In the data rows, the value 128 means zero.
Here are some points:
118 104 151 105 128 155 127 121 169  86
175 108 146 118 139 131 127 151 101  90
110 106 152 101 114 149 105 119 173 100
178 109 146 113 135 132 121 147 103  92
112  97 165  96 119 132  79 114  91 124
176 108 148 116 137 134 127 151 103  91
181 108 146 113 134 131 116 145 104  97
177 109 146 112 135 132 125 148 103  91
107 100 159  95 110 134  87 117  98 162
177 107 147 116 138 133 124 149 103  91
109  95 158 105 128 160 119 119 148  75
107  99 162  98 110 133  86 118  97 161
105  98 165  95 111 132  83 115  94 138
112 104 154 101 113 133  95 119 155 179
150 101 156 104 134 143 133 139 150  71
176 107 146 117 137 133 122 149 102  90
110 103 155 102 114 133  94 119 166 165
106 100 155 102 116 152 108 117 165  91
108 103 157  97 112 139  89 116 169 111
125  92 168 104 129 134  82 127  90 107
155  99 156 101 138 138 132 139 142  71
109 101 157 101 113 132  92 118 101 174
129 102 151 103 132 150 131 126 171  86
110 105 153 101 112 150 107 120 171  98
176 107 146 117 139 132 124 149 102  90
162 101 156 104 138 136 130 145 120  73
107 100 160  96 110 133  86 117 157 163
177 107 147 118 138 133 122 150 104  91
Here are 16 more points, each followed by its number:
129 106 148 100 128 149 133 124 172  86 0
134 102 154 102 131 151 133 131 167  83 1
171 107 146 122 145 130 132 153 100  88 2
175 107 148 115 139 133 128 151 102  90 3
131 104 152 100 128 153 131 128 168  83 4
113 106 148 105 126 155 127 120 173  91 5
177 107 146 115 137 132 121 147 103  92 6
159  99 158 107 140 134 132 145 127  71 7
176 107 148 117 137 132 121 149 102  91 8
157 100 159 106 131 133 100 138  92  94 9
168 104 150 116 139 132 115 144  96  89 10
145 100 158 103 134 144 132 136 157  75 11
175 106 147 119 139 132 123 149 102  90 12
137 101 158  98 128 148 131 131 159  76 13
129 105 152 103 128 153 132 128 171  87 14
180 108 146 111 132 132 117 145 104  96 15
Which of these numbered points is nearest to each point below, ignoring the direction in which the first points spread most? Its number follows each.
175 106 147 116 139 133 128 151 103  90 > 3
139 102 154 101 132 149 133 132 162  78 > 1
107 101 156 101 115 158 109 119 160  87 > 13
108 101 153 103 122 159 118 118 162  85 > 5
119 112 140 117 122 130 112 124 161 189 > 2
178 107 147 116 137 132 119 147 103  93 > 6
165 101 155 105 137 136 134 148 126  74 > 7
134  96 166  97 122 135  78 125  90 111 > 9
178 108 146 114 136 133 121 147 104  92 > 6
173 107 148 120 143 133 131 154 101  89 > 2
123 104 152 103 127 154 128 122 169  84 > 4
175 107 148 114 136 134 121 147 101  90 > 8
126 107 149 102 128 151 133 124 172  86 > 0
178 108 145 115 137 133 122 148 103  91 > 6
138 103 155 101 132 148 133 132 164  79 > 1
117 105 152 105 127 156 128 121 168  84 > 5
153  97 159 106 136 140 127 141 127  68 > 7
177 109 146 117 138 134 125 151 103  90 > 8
178 107 148 118 136 132 120 149 104  91 > 8
127 107 150 103 128 153 132 126 171  85 > 14
112 105 153 104 113 130  95 119 163 172 > 3
124 103 151 103 129 153 128 124 169  84 > 4
130 106 151  98 126 152 132 126 171  88 > 4
105  99 156  99 115 154 107 115 158  87 > 13
110 105 151 105 116 155 115 120 169  91 > 5
132 104 152 100 129 150 133 126 170  85 > 4
182 108 146 109 133 132 115 144 105  99 > 15
147  99 158 106 138 143 133 138 152  72 > 11
134 104 153 102 131 150 133 130 167  81 > 1
182 109 146 112 133 131 114 144 104  99 > 15
146  98 159 103 136 145 131 138 148  71 > 11
117 104 153  99 121 159 125 120 163  82 > 4
136 100 153 103 135 149 131 130 164  79 > 1
138 102 155 103 133 148 132 132 163  78 > 1
146  94 161 106 137 144 124 139 119  68 > 7
174 106 147 120 144 131 127 150 101  90 > 12
136 104 153 104 132 149 132 130 164  77 > 1
181 108 147 112 134 132 117 146 105  97 > 15
124 108 148 103 126 151 132 123 175  91 > 0
162 101 157 111 140 138 131 150 119  73 > 7
164 101 154 109 141 133 132 146 120  73 > 7
129 103 151 104 131 150 132 126 171  85 > 14
132 104 152 103 131 150 132 128 168  82 > 4
130  98 158 106 134 152 127 129 158  74 > 13
